128,128,128,128,128,128,128,128,128,128,128,128,128,128
120,132,117,113,115,115,133,141,129,122,140,140,116,123
131,124,134,136,135,135,122,118,125,131,118,118,135,130
117,140,132,124,130,120,121,136,119,137,129,129,131,137
128,125,126,127,127,128,128,126,128,126,127,127,126,126
123,129,119,118,118,119,132,135,129,122,135,135,119,123
103,154,138,121,134,111,108,141,104,148,125,125,136,149
118,132,110,107,109,109,136,145,130,117,146,145,109,119
128,129,130,130,130,129,127,128,127,130,127,127,130,130
139,115,120,128,122,134,139,123,140,116,131,131,121,115
133,121,123,127,124,130,133,125,134,121,129,129,123,121
124,134,130,127,130,125,126,133,125,132,130,130,130,133
125,128,123,123,123,123,130,131,128,125,132,132,123,125
The smallest entry -> 103
The entry directly below the largest entry?
Answer: 132
The 3rd entry on the diagonal from the top-right corner?
Answer: 118
The third entry on the main diagonal is 134
The first entry on the diagonal from the top-right corner?
Answer: 128
The smallest entry in the last column?
Answer: 115
The last entry, reading row by row is 125
The entry directly above 107 is 121
The entry just right of the smallest entry?
Answer: 154
The 3rd smallest entry -> 107
The second entry on the main diagonal?
Answer: 132
The fifth entry in reading order?
Answer: 128
The first entry, reading row by row?
Answer: 128
The entry directly below the smallest entry is 118
The 3rd largest entry?
Answer: 148
The bottom entry of the column that holds the largest entry?
Answer: 128
The bottom-left entry: 125
The second entry on the diagonal from the top-right corner?
Answer: 116
The second largest entry?
Answer: 149
The 5th-last entry, reading row by row?
Answer: 125
The second smallest entry is 104
The entry directly above the smallest entry is 123
The entry directly above the largest entry?
Answer: 129
The entry just left of 107?
Answer: 110

Read these off the matrix that follows. Rows and columns are numbered from 0.
1) What is the entry in the bottom-left corner?
2) What is the entry just right of the largest entry?
3) What is the entry in the top-left corner?
4) What is the top entry of the column that holds the largest entry?
5) What is the entry in the top-right corner?
6) What is the bottom-right entry?
7) What is the entry directly above the centre entry?
8) What is the entry at row 2, column 1?
[[115 100 136 139 137 117 129 115 141]
 [128 116 130 139 131 119 135 121 141]
 [115 106 135 135 134 119 126 117 134]
 [124 148 125 107 121 144 111 140 100]
 [126 131 127 122 128 134 124 131 123]
 [133 153 123 112 120 140 119 140 107]
 [130 140 125 119 124 136 123 135 117]]
1) 130
2) 123
3) 115
4) 100
5) 141
6) 117
7) 134
8) 106

Questions about the table below. Indices start at 0.
1) The entry at row 0, column 0?
2) The smallest entry?
3) The entry at row 1, column 0?
4) The entry in row 2 and column 0?
5) The entry in the top-right corner?
6) The entry at row 0, column 1?
7) The entry in the bottom-left corner?
8) The bottom entry of the column that holds the largest entry?
[[129 131 125 130 127 132 127 128 127]
 [118 105 134 103 111 116 131 124 102]
 [125 130 125 129 127 124 133 127 128]
 [129 112 103 113 140 129 127 139 123]]
1) 129
2) 102
3) 118
4) 125
5) 127
6) 131
7) 129
8) 140

data =
133	126	130	127	116	123	139	128	136	127	120	144	122
127	149	123	100	136	114	133	109	120	117	146	129	139
124	131	126	128	138	131	120	127	121	128	134	116	133
126	134	129	107	114	126	119	148	125	123	114	125	129
129	131	127	132	143	133	139	125	133	131	122	130	125
117	126	128	133	142	128	121	130	121	122	125	123	133
153	135	127	118	101	126	141	125	143	143	135	138	118
Counting starts at 0.
The entry in row 1 and column 0 is 127
The top-left entry is 133
Give the entry directly below the smallest entry.
Answer: 128
The entry in the bottom-left corner: 153
Give the entry directly above 153.
Answer: 117
Give the bottom-right entry.
Answer: 118
The entry at row 0, column 1: 126
Give the entry at row 0, column 2.
Answer: 130
Give the entry just right of the centre entry.
Answer: 148
The entry in row 2 and column 0 -> 124
Give the bottom entry of the column that holds the smallest entry.
Answer: 118
Give the entry in row 2 and column 2.
Answer: 126
The entry at row 1, column 1: 149
Give the top entry of the column that holds the smallest entry.
Answer: 127
Give the entry directly below the centre entry.
Answer: 139
The entry just left of the centre entry is 126
Give the entry in the top-right corner.
Answer: 122
Give the entry just right of 107.
Answer: 114
The entry in row 1 and column 2: 123
The entry at row 2, column 1 -> 131

B =
[[121 128 134 107 137 125 120 135 114 144 123]
 [154 116 122 112 114 119 125 114 125 137 117]
 [115 118 111 125 131 116 148 134 121 112 113]
 [120 118 132 116 111 146 114 130 122 116 126]
 [118 110 112 121 140 146 113 120 149 146 108]
 [130 121 141 121 113 122 129 140 128 116 131]
 [118 144 144 143 128 143 140 114 107 129 111]
 [139 115 137 146 136 117 140 132 135 124 119]
 [116 124 116 148 121 112 114 127 118 148 134]
 [135 144 124 125 137 137 127 107 111 130 141]
 [110 140 113 135 146 131 119 141 121 114 139]
 [144 146 131 117 140 121 125 142 145 136 121]
 [123 142 112 138 112 140 142 118 141 116 143]]
The entry at the centre is 143
The first entry in the row that holds the largest entry: 154
The last entry in the row that holds the largest entry is 117
The third entry on the diagonal from the top-right corner: 121
The top-right entry?
Answer: 123
The bottom-left entry?
Answer: 123
The second entry, reading row by row?
Answer: 128
The largest entry in the last row?
Answer: 143
The smallest entry in the last column: 108
The top-left entry?
Answer: 121
The second largest entry?
Answer: 149
The second entry on the main diagonal?
Answer: 116
The 3rd entry from the end, reading row by row?
Answer: 141
The largest entry in the first row?
Answer: 144
The entry directly above 145?
Answer: 121
The second entry on the diagonal from the top-right corner: 137
The 3rd entry on the main diagonal: 111
The entry directly below the centre entry -> 117
The 2nd entry from the end, reading row by row: 116
The entry just right of the centre entry is 140
The entry directly above the centre entry -> 122
The entry just left of the centre entry is 128
The 5th-last entry, reading row by row is 142
The entry directly below the largest entry is 115

Questions about the grid below. Counting starts at 0.
1) Which number is the entry in the top-left corner?
2) Which number is the entry in the top-right corner?
3) Which number is the entry just right of 144?
4) Which number is the entry just right of the centre entry?
5) Which number is the entry at row 1, column 0?
6) Which number is the largest entry?
[[112 129 117 144 135 122 141]
 [106 124 136 116 150 118 128]
 [128 120 140 131 131 122 116]
 [143 122 134 128 135 123 138]
 [140 123 124 146 119 133 126]
 [134 128 112 118 129 135 121]
 [146 146 125 143 143 113 112]
 [128 107 137 128 124 139 116]
 [133 152 137 121 128 129 129]
 [128 132 143 126 126 148 136]
 [126 143 118 115 118 139 124]
 [127 137 124 134 118 126 130]
 [115 116 122 125 112 107 124]]
1) 112
2) 141
3) 135
4) 143
5) 106
6) 152

Read these off the row that follows.
1) Report the second entry from the left.
2) Report the largest entry.
3) Report the 4th entry from the end.
4) Report the first entry.
5) Report the second entry from the right.
6) Report the 4th entry.
7) Report the first entry from the right.
[106, 135, 126, 130, 120, 119, 135, 123, 140, 122, 134, 120, 126, 131, 136, 132]
1) 135
2) 140
3) 126
4) 106
5) 136
6) 130
7) 132
